0: [ 11   5  35  22  34   6  33  20   9   1 -18 -20  18  -1  -9   7 -22  19
  -7  51  24 -39  -6 -14  47 -14 -13  12 -35 -13 -16  24   7  -6  -1  53
 -39 -35 -11  17  27 -45  29  58  28  14  20  17]
1: [ -7 -16 -10   7 -15 -32  42  44 -11  -3   6  57  15 -18 -23 -65  -6 -15
  75 -16  -5 -40  11   9  14  14  22 -34 -13  -4  66  18  17 -10   0 -41
   8  -6  23 -16 -11 -36  27  20 -36 -18  10 -62]
2: [  5   4   3  -1  37  27   4  19  37  -3 -41 -55 -13 -75   6  42  24 -22
  -2  12  13 -10   9 -27  45  23 -24  13  -7   4 -15  36  20  25   8  33
 -33 -62 -24   9  12 -31 -53  18  20  20  -8  15]
3: [ -4   3  28 -14 -18 -15 -27 -23   4  -2  17  28  -9  29 -24  26 -22  22
 -12 -28 -16  48  -5 -11 -15 -14   4   2   7 -18 -33  -5 -12 -17  -8 -21
   8 -18  12 -44 -13  43 -42 -18  -1  -7 -31   4]
4: [ -6 -22 -26 -15  -5  31  39  49  -3 -31 -21 -16  -3 -52  25 -22   0 -27
  16 -16   2 -36  13 -16  -1  31   6   3   3  36  14   3  21  10  17 -10
 -22  15 -42 -11  -4  -3 -18  23 -19 -16  27  -6]
5: [-58  48   3 -39  -7  -5 -39 -13  13 -21  -5 -16   9  47 -18  33  14 -12
  29 -39  10 -41  10 -31  -9   0 -25  -6  31  -8  45 -28 -55  27 -40  67
 -27 -30   0   2  22 -45  25 -10 -17 -17 -32  13]
6: [ 26 -14 127  -2  -6 -72  10  10  23   2  -1  10  38  10  42  -7  20   3
  24 -49   6 -15  19  30  30  59 -33  -1   7 -22  12  17  17  -7   8 -19
  32 -49  48   7  -6 -43  58  17  20   5  35   6]
7: [ 13  42   3  25  -6 -21   6 -10  -8  12 -13   2 -10  49   4   7  17   0
   0 -12  17 -26  -9  11 -16  16  -5 -11  20   7  20   2 -14  -3   1 -34
   9  -4  35  52  11  11   3 -41   7  -4 -16   9]
8: [ 10  46  18  16   0 -33  -7 -11   2   5  -4  -8 -11  46   3  -2  21   9
 -18 -19   7  -8 -38  22 -10   3   0 -18  19   5  12   3 -18  -4   9 -36
   7   4  43  30  30   8  -2 -28   4 -16 -26   4]
9: [ -3   8 -29 -27 -19 -26  -3   1   5 -26  -1  -8  -6 -16   3  27  25   0
   6  51  56 -29  38 -35  22  22  -8  11  11  -3  -5 -16 -18  34  -2  29
   8  -9 -13  18   7  -3  24 -52   8  35  11  -8]
10: [ 12  48  -4  13  -4 -18  -8 -25  12  27 -18 -11  -1  15  10  69  26  -1
   8  -9  70  48  22 -29   5  34 -30   2  -8 -25 -36  23  -6  13  -9  46
  28 -27  12  49 -10 -24   9 -61  19  30  -8  24]
11: [ 21 -51  26 -26  -5  -3  14  15  36  -6  18  36  29 -16  -6 -23 -13   2
 -13 -77 -15  13   0  -1   1  43 -15  10 -31   3   6  12  46  -5  51 -42
  25 -52  31 -30 -30   8  -8  37  -2  -4   5  -1]

[-35   7 -45 -64 -46 -16 -56   6  17 -22  40  49  31  16  -3 -21   9 -34
  13 -52 -52  11  32   2 -57 -16  -7  15  46  28  36 -18 -45 -19  15 -37
  36  18 -10 -28 -22  28   0 -39  -6 -13 -32 -29] 3 8
[-25   5  29  -3  24  15   2 -11 -26   4  14   0 -14  34  -1  23 -54  52
 -28  23  -8  -1  -5  -2  -6 -22   7  21  -3 -16 -17 -13   2 -13 -19  44
 -26  -5   9   7   3 -17  32  23  -6  16  18  19] 0 3
[-13 -12  -2  22  32  32   5   9 -47 -26 -17  -5 -22   7   6 -44 -52  10
  -4  43 -53 -31 -32  36   7 -26  53 -31  11  11  24  16  26 -11  -8 -23
 -28  66 -10 -44  27  53 -25  58   0 -51  28 -13] 4 8
[-14  -8  -7  18  22  34   9   6 -52  -8  -3  32 -19   6  22 -46 -58  15
   4  35 -43 -32 -33  32   4   0  60 -24  14  13  14 -20  14 -10 -16 -31
 -37  79 -18 -45  25  45 -35  49  -8 -53  24 -20] 4 1
[  8  17   4  43   1  29 -10 -17 -15  16  27  24 -42  38 -30   3 -60  44
 -67  80 -13  59  -6  37 -28 -74  60 -15 -27 -30 -46  -4  15 -61 -16  -2
   8  51  15 -18  10  44 -35   7  14  -4 -33  -3] 3 8
[  5 -35  11 -38 -18   1  19   9  -2 -42  -8 -11   8 -20   1   8  -2   9
 -27  55  20 -46   4 -22  23  16  20 -12  -3  -3 -12 -55 -14 -16  -6  14
 -32 -11  13 -13  10   0  12 -27  -4  23  21 -14] 9 4
[-32  -6   8   5  26   8  31  -7 -11  12   0   3  -4  33 -10  37 -50  15
 -44   7  -5 -11 -10  -8 -11 -31   7  22  -4 -25  10  -7  -4  -6 -30  74
 -41   1   4  11 -10 -15  43  30  -3  16  11  42] 0 5
[-30   5 -38 -58 -49 -37 -53   1   5 -35  51  52  22  28  -5 -11  13 -33
  -1 -53 -23  21  36  16 -60   1   0   5  45  31   5 -44 -42 -24  11 -42
  33  46   4 -29 -22  39  12 -49 -19   2 -19 -31] 3 8
[-40 -18  -5  -7  22  -8 -11   7 -19  23   7 -11  10  11 -29 -15 -15  12
 -17   1 -37  21 -12  10 -37 -23 -11 -13  43 -20   1 -32 -22  -2 -54 -31
 -14  20   1 -24  -3 -23 -19  13 -39   3 -11 -20] 3 8
[-13  15   7  10  15  13 -25  -9   0  34   9  -7  -1  31  -3  20  -7   7
  10   5 -13  25   9   5 -16 -26  16  19  15 -18 -12  19  -8   2 -14  41
   4  13 -29  -7  13   9   0  18  15  -7 -17   7] 3 8
[ 19 -47  27 -22  -8   3  18  13  40  -5  11  33  20 -15   3  -7 -31  -9
  -6 -76  -2  17  -5 -17  -5  27 -14  19 -21   1  -3  16  36  -5  41 -33
  20 -60  36 -19 -37   4 -13  13  -8   4   2  -2] 11 3
[ 16   7  -1 -12  -1  27 -11   5 -11 -16 -15   3 -20 -18  -3  -2  18  -5
  14   4   6  -1  20  10  35  26   5   0 -26 -12   6  25  25   0  16   4
   3  -7 -32   3  10  20 -19  16  34 -13  -3  -1] 4 2
[ 29  21  -9  -3 -14  -9  -3   9  27 -32 -31 -29  40 -41  23  46  39   7
  44 -14 -42  -6  28  25   8 -55 -16  30  19  13 -37  23  -8  40  29  34
  -7 -16 -46 -19  12 -19 -49  14  23 -19 -30 -28] 2 4
[-43  -5  23   3  31   6   9  10  11  47   9 -15 -30  -3 -47 -23 -21 -18
  12 -26  16 -27  16 -14  13  15   8  12   2  -4  41  12  33  19 -46  42
 -12 -31   5  17 -19 -51   3  47  -7 -14   7   4] 0 4
